(84): [ 84 101 168  86 158 147 147 127  97  85]
(126): [157 148 164  94  95 122 116  86 128  91]
(11): [163 132  96 147 166 165 107 168 160 165]
(148): [151  96  92 111 112  91  87 154 164 119]
common (11) (148):  => [96]
gone (84): [158 101  86 147  85 127 168  97 147] => [84]

(74): [123 108 124 125 129 115 125 133 150 129 134 124 128 140 129 140 140 131
 139 125 140]
(108): [120 107 112 117 154  89 118 157 125 155 158 154 153 113  97 113 111 109
 114 115 131]
(98): [127 140  93  90 145 111 122 141 100 156 126 154 147  94  95  93  92 106
  95 120 124]
(84): [115 143 142 128 102 150 114  99 128 131  97 109 105 137 150 137 146 126
 137 119 167]
which: [127 140  93  90 145 111 122 141 100 156 126 154 147  94  95  93  92 106
  95 120 124] => (98)
gone (98): [120 111 126  90 145  95 147  92  94  93 156  93 124 127 140 154 106 100
 122  95] => [141]
common (84) (98):  => [126]
gone (84): [146 137 167 150 143 150  97 105 137 142 126 128 109 119 128 102 131 115
 114 137] => [99]

(98): [129 137 134 161 105 121 127 129 117 138 154 140 136 113 146 136 138 150
 167 138 154 139 139 165 135 100 113 130 145 129 114 143 172 130 122 141
 129 164 123 129 168 169 112 142  96 144 109 141 111 169 121 107 158 141
  99 121 105]
(148): [133 139 131 150 129 140 123 128 120 144 147 161 128 118 141 138 152 138
 151 148 144 127 156 158 132 104 114 135 149 133 112 128 155 124 140 139
 138 155 131 148 145 159 125 133  99 130 123 131 126 146 135 106 160 142
 111 119 109]
(206): [128 126 136 152  82  97 117 135 112 124 144 125 140 114 136 123 121 159
 163 122 150 138 113 149 126 111 120 111 133 116 137 161 164 139 105 131
 109 151 128 106 169 154  98 150  96 152 100 149 108 172 103 112 138 133
 110 126 100]
(11): [137 122 126 111 137 138 102 136 150 136 130 131 111 125 126 119 142 113
 127 136 119 109 152 129 112 122 122 116 148 120 134 116 111 120 144 117
 124 114 148 146 118 136 128 121 108 122 131 111 140 113 135 110 148 142
 136 121 111]
(37): [128 126 136 152  82  97 117 135 112 124 144 125 140 114 136 123 121 163
 149 113 150 126 159 122 138 111 120 111 133 116 137 113  95 121 156 115
 136 101 148 152 108 122 151 115 155 120 160 107 159  99 158 142 137 137
 164 130 149]
(126): [139 133 114 117 155 151 109 133 133 144 152 138 102 146 152 124 136 104
 146 139 124 137 162 149 116 125 134 124 168 128 125 114 130 111 151 120
 134 128 138 154 147 170 140 117 120 133 148  92 137 129 165 121 172 154
 130 112 125]
at: [159 163 122 150 138 113 149 126] => (206), 18
gone (11): [129 121 124 102 112 126 119 142 135 122 108 137 144 122 120 119 131 130
 113 131 136 136 117 109 110 111 136 152 126 125 137 148 111 116 111 113
 114 111 118 122 127 116 122 140 120 148 136 134 111 142 138 146 136 121
 148 128] => [150]
gone (148): [128 146  99 156 106 140 131 142 144 138 128 138 145 144 130 133 152 123
 135 155 127 135 114 131 140 161 132 159 147 126 118 155 129 158 120 133
 125 139 139 141 119 149 138 109 124 133 128 151 112 111 104 131 150 148
 123 148] => [160]
which: [128 126 136 152  82  97 117 135 112 124 144 125 140 114 136 123 121 159
 163 122 150 138 113 149 126 111 120 111 133 116 137 161 164 139 105 131
 109 151 128 106 169 154  98 150  96 152 100 149 108 172 103 112 138 133
 110 126 100] => (206)

(126): [157 125 151  86  97  97 159]
(212): [114 117 139 130 137 143 156]
(206): [114 117 139 130 156 143 156]
(20): [118 103 102 120 151  92 118]
(74): [138 120 159 143 119 104 148]
gone (212): [117 114 143 130 156 139] => [137]
at: [130 137 143 156] => (212), 4
at: [157 125 151  86  97  97] => (126), 1

(11): [103 151 118 122 130 123 150 111 101 150 135 122 146 108 133 144 155 150
 106 121 107 109 110 109 120 101 158]
(212): [146 145  93 128 117 126 157 150 147 111 173 130 111 145 102 113 111 111
 150 166 150 150 143 147 132 119 150]
(98): [139 146 103 146 136 145 157 125 140 113 165 147 117 153 100 120 104 110
 123 150 124 123 156 124 149 114 150]
(206): [150 154 157 117 161 100 128 129  92 103 162 111  96 126 128  98 114 107
 151 170 149 161 123 149 114 160 138]
(50): [135 117 140 146 141 145 112 117 135 113 107 145 117 144 125 119 103 111
 119 109 119 115 148 119 146 147 112]
(108): [129 100 157 150 161 154  92 117 128 139  98 153 155 137 139 157 126 137
 118 107 118 117 138 118 147 140  92]
(148): [157 107 105 143 138 143 109 136 155 135 123 149 147 158 105 148 118 131
 141 129 141 135 155 138 147 118 100]
(84): [133 117 140 108 102 106 118 162 134 121 156 108 119 122 132 119 123 123
 155 178 153 169 119 154 110 166 114]
at: [129 100 157 150 161 154  92 117 128] => (108), 1
at: [135 117 140 146 141 145 112 117 135 113 107 145] => (50), 1

(74): [127 130 160 154 150 135 139]
(206): [127 130 160 150 154 117  95]
(212): [143 117 157 153 140 129 114]
(84): [139 111 151 127 169 119 100]
(50): [148 107 133 140 129 147 141]
(126): [122 134  91 109  94 142 163]
(108): [151 110 138 136 124 135 139]
(11): [139 111 151 127 150 119 100]
gone (74): [160 135 127 154 150 139] => [130]
common (212) (206):  => [117]
gone (126): [109 134 163  91  94 142] => [122]
at: [127 130 160 150 154] => (206), 1

(74): [145 112 147 130 141 148 147]
(108): [177 157 138 119 131 157 162]
(126): [157 177 126 111 137 153 164]
(50): [140 129 111 147 131 130 155]
(148): [102 131 156 133 132 116 137]
(206): [ 89 111 132 135 134 130 144]
(11): [177 157 138 137 131 157 162]
(84): [177 157 138 119 135 148 153]
(212): [111 147 140 129 136 123 106]
common (212) (74):  => [147]
at: [177 126 111] => (126), 2
which: [177 157 138 137 131 157 162] => (11)
common (206) (126):  => [111]
common (206) (148):  => [132]
at: [111 147 140 129] => (212), 1

(84): [128 132 139 155 170 177 179 179]
(206): [129 131 137 153 169 177 179 180]
(74): [135 150 167 134 177 179 166 175]
(108): [132 143 161 175 177 180 179 180]
(50): [135 176 167 176 177 179 180 178]
at: [128 132 139 155 170 177] => (84), 1
which: [135 176 167 176 177 179 180 178] => (50)
at: [150 167 134 177 179 166] => (74), 2
gone (74): [167 175 179 166 150 134 177] => [135]

(108): [122 138 128 136 109  93 116 117]
(11): [128 142 137 133 110 103 109 121]
(98): [132 142 110 122  88 112 123  88]
(37): [148  75 102 112  75 123 147 118]
(148): [146 130 125 173 139  92 101 135]
(20): [139 141 132 155 114  90 132  88]
(50): [127 183 135 128  86 106 149 108]
at: [132 142] => (98), 1
at: [155 114] => (20), 4
gone (50): [149 127 135  86 128 106 108] => [183]

(98): [128 125 129 118 130 136 122 141 124 134 114 127 128 139 133 117 109 136
 129 121 112 134 131 141 127 123 129 135 124 129 127 126 136 131 118 129
 127 123 134 138 135 131 127 131 140]
(11): [125 129 134 123 137 122 129 129 123 129 130 123 129 130 140 155 109 133
 128 130 122 124 121 129 130 124 119 126 135 136 133 142 125 116 124 133
 129 129 124 139 128 124 126 128 130]
(148): [123 133 135 123 133 126 121 106 124 129 134 127 131 133 135 130 109 134
 125 126 124 122 125 128 131 125 117 134 130 134 129 139 124 123 129 131
 127 130 122 135 128 127 128 134 129]
(206): [138 133 139 133 119 130 127  99 133 137 129 105 143 130 121 112 109 124
 124 113 126 142 138 104 126 122 124 112 107 155 131 129 124 128 118 118
 144 140 142 134 115 119 117 116 145]
(108): [138 140 135 133 116 125 124 113 134 132 128 103 140 123 121 111 109 130
 126 116 128 138 140 106 131 123 126 113 120 147 122 135 131 128 121 125
 143 149 138 136 111 123 117 121 146]
(50): [136 134 135 132 114 125 133  92 135 135 130 105 141 128 122 110 109 131
 122 116 133 138 136 107 130 123 130 110 119 147 122 134 127 130 117 129
 144 146 138 134 115 124 119 124 145]
(84): [142 146 112 113 149 123 120 100 130 122 108 151 128 112 138 109 109 144
 124 132 131 122 145 102 108 136 124 148 166 100 120 146 138 121 135 133
 127 124 122 156 116 129 122 123 133]
(37): [132 152 103 108 146 124 133 102 128 123 101 158 119 108 134 123 109 149
 128 133 135 114 149 106 102 154 120 140 163 102 117 146 140 123 128 130
 132 117 114 161 112 117 129 129 132]
(20): [138 148 100 107 147 132 130 174 127 135  99 156 126 117 133 114 109 130
 133 131 134 119 146 102 105 145 129 124 169 102 119 152 142 122 134 127
 136 119 119 155 116 124 131 127 133]
(74): [127 122 135 128 137 105 118 125 134 135 139 119 169 137 129 135 109 127
 124 132 143 113 137 119 117 143 143 149 128 123 122 131 138 129 131 145
 118 110 113 139 109 135  89 137 143]
(212): [123 133 135 124 133 126 121 106 124 129 134 127 131 133 135 130 109 134
 125 126 124 122 125 128 131 125 117 128 130 134 129 139 124 123 129 131
 127 130 122 135 128 127 128 134 129]
(126): [137 138 136 133 115 123 133 118 135 134 127 101 142 126 122 112 109 129
 123 113 129 138 138 104 129 123 126 111 115 149 125 136 132 130 119 124
 144 149 138 136 112 122 119 119 146]
which: [137 138 136 133 115 123 133 118 135 134 127 101 142 126 122 112 109 129
 123 113 129 138 138 104 129 123 126 111 115 149 125 136 132 130 119 124
 144 149 138 136 112 122 119 119 146] => (126)
which: [123 133 135 123 133 126 121 106 124 129 134 127 131 133 135 130 109 134
 125 126 124 122 125 128 131 125 117 134 130 134 129 139 124 123 129 131
 127 130 122 135 128 127 128 134 129] => (148)
gone (84): [112 122 102 100 146 120 142 135 109 122 138 124 133 127 100 124 112 156
 151 121 123 131 120 145 113 122 166 128 136 108 116 130 146 129 133 148
 138 132 144 108 123 109 122 124] => [149]
gone (98): [126 118 127 128 141 124 134 117 129 123 127 134 140 129 112 128 136 127
 141 131 138 134 125 124 122 131 135 109 129 114 133 136 129 139 123 127
 135 129 136 118 131 127 121 131] => [130]
gone (108): [116 121 122 128 132 111 125 109 140 123 133 125 113 131 121 130 140 111
 143 134 149 123 138 135 128 140 131 116 128 113 126 126 120 103 147 146
 123 138 117 121 106 138 124 135] => [136]
gone (212): [133 134 129 124 124 131 134 127 131 134 122 131 129 123 135 135 127 133
 130 130 124 130 125 125 126 106 133 128 127 123 129 129 134 128 117 125
 124 126 128 128 109 122 135 121] => [139]
which: [138 140 135 133 116 125 124 113 134 132 128 103 140 123 121 111 109 130
 126 116 128 138 140 106 131 123 126 113 120 147 122 135 131 128 121 125
 143 149 138 136 111 123 117 121 146] => (108)

(84): [143 146 126 121 104 146 126 118 105 145 124  99 127 133]
(98): [109 123 131 123 130 108 148 156 120 125 133 125 148 114]
(108): [144 124 118 129 119 143 114 106 149 127 116 144 105 141]
(50): [151  99 124 118 122 160 136 125 115 169 122 110 127 116]
(11): [132 136 111 130 108 134 153 138 117 141 108 114 126 127]
(212): [132 136 111  99 168 134 153 138 117 141 108 114 126 127]
(148): [114 132 147 139 146 115 128 136 112 123 148 115 150 121]
(20): [113 155 136 144 138 105 108 114 139  87 138 143 128 141]
(74): [107 111 138 134 138 107 139 113 130 169 143 135 147 113]
common (84) (74):  => [143]
common (50) (74):  => [169]
gone (84): [ 99 143 118 124 127 146 126 145 133 104 121 146 126] => [105]

(20): [130 133 141 135 135]
(212): [130 133 141 130 130]
(206): [130 148 158 132 135]
(74): [135 130 141 132 135]
(98): [130 135 141 130 130]
(108): [135 133 143 132 132]
(84): [130 139 157 135 135]
(50): [130 135 135 135 132]
(37): [130 157 148 141 135]
(126): [130 130 171 134 130]
common (37) (108):  => [135]
which: [130 135 135 135 132] => (50)
at: [157 148 141] => (37), 2
which: [130 139 157 135 135] => (84)
at: [130 141 132 135] => (74), 2

(212): [155 159 154  77 174 105 104 101 104 157 156 104 171 163 176 104 163  81
 163 103 127 166 101  76 107]
(148): [155 159 154  77 174 105 104 101 156 173 156 104  89 163 176 104 163  81
 163 103 157 166 101 105 107]
(50): [109 105 110 180  84 146 146 149 146  84 108 147  77 101  82 147 100 173
 101 148 107  92 149 146 143]
which: [109 105 110 180  84 146 146 149 146  84 108 147  77 101  82 147 100 173
 101 148 107  92 149 146 143] => (50)

(20): [167 109 114 149]
(37): [140 142 112 109]
(84): [110  88 142 142]
(126): [109  84 140 148]
(148): [152 169 119 109]
(98): [169 152 115 115]
at: [142 142] => (84), 3
at: [152 169] => (148), 1

(98): [112 124 137 129 124 126 126 133 127 123 131 118 120 145 125 141 153 121
 124 126 133]
(50): [134 139 131 127 109 119 139 134 141 116 122 125 113 128 129 110 160 103
 128 122 121]
(37): [127 130 131 130 123 129 131 125 128 125 124 128 126 112 136 116 139 123
 122 127 125]
(11): [129 139 134 127 113 119 134 130 136 121 120 129 125 131 131 118 154 108
 126 125 128]
(206): [120 109 129 135 145 138 119 134 131 136 145 124 124 134 123 161 106 140
 131 128 130]
(126): [129 120 126 137 148 131 118 122 119 137 133 138 145 123 130 141  84 142
 130 128 124]
(84): [106 121 142 126 120 134 128 131 124 119 134 111 111 124 130 144 170 123
 113 125 130]
(148): [ 96 101 133 132 146 142 109 143 117 128 146 110 111 148 121 178 134 146
 119 127 139]
which: [127 130 131 130 123 129 131 125 128 125 124 128 126 112 136 116 139 123
 122 127 125] => (37)
which: [120 109 129 135 145 138 119 134 131 136 145 124 124 134 123 161 106 140
 131 128 130] => (206)

(74): [135 169 134 123]
(148): [133 116 121 134]
(212): [133 135 142 141]
(98): [121 145 120 143]
(84): [138 157 121 123]
(37): [131 170 126 127]
(108): [123 127 131 115]
(50): [123 127 125 115]
common (212) (74):  => [135]
gone (74): [169 123 134] => [135]
at: [127 125] => (50), 2
gone (212): [135 141 133] => [142]
common (74) (212):  => [135]
gone (98): [143 120 145] => [121]
at: [127 125 115] => (50), 2

(50): [128 130 130 129 129 129 130 129 152 131 131 129 128 128]
(126): [128 143 140 129 130 131 138 130 131 149 148 128 132 129]
(148): [128 147 144 129 132 131 152 136 135 142 172 129 131 128]
gone (126): [143 131 148 128 129 149 132 130 129 130 128 131 140] => [138]
which: [128 130 130 129 129 129 130 129 152 131 131 129 128 128] => (50)
gone (126): [129 129 128 143 130 149 131 148 132 131 128 138 130] => [140]
at: [131 149] => (126), 9
gone (126): [128 129 140 130 129 130 149 128 132 131 138 143 131] => [148]

(98): [114 137 118 127 112 114 136 122 110 136 128 134 148 115 113 145  96 114
 145  91 139 109 132 132]
(206): [148 102 155 114 140 147 109 124 128 132 128 104 117 132 155 106 115 152
 124 127 130 144 112 145]
(11): [114 137 118 127 112 114 136 122 110 136 128 134 148 115 113 145 123 114
 145  91 139 109 144 113]
(126): [114 137 118 127 112 114 136 122 110 136 128 134 148 115 113 145  96 114
 145  91  94 123 139 114]
(20): [137 118 124 112 127 136 123 138  96 146 120 114 123 138 133 113 154 140
 146 155 153 134 121 138]
(84): [114 137 118 127 112 114 136 122 110 136 128 134 148 115 113 145  96 114
 113 109 111 122 137 122]
which: [114 137 118 127 112 114 136 122 110 136 128 134 148 115 113 145 123 114
 145  91 139 109 144 113] => (11)
which: [148 102 155 114 140 147 109 124 128 132 128 104 117 132 155 106 115 152
 124 127 130 144 112 145] => (206)
gone (11): [115 114 118 137 114 136 144 114 145 134 145 113 139 136 110 148  91 127
 128 113 123 112 109] => [122]

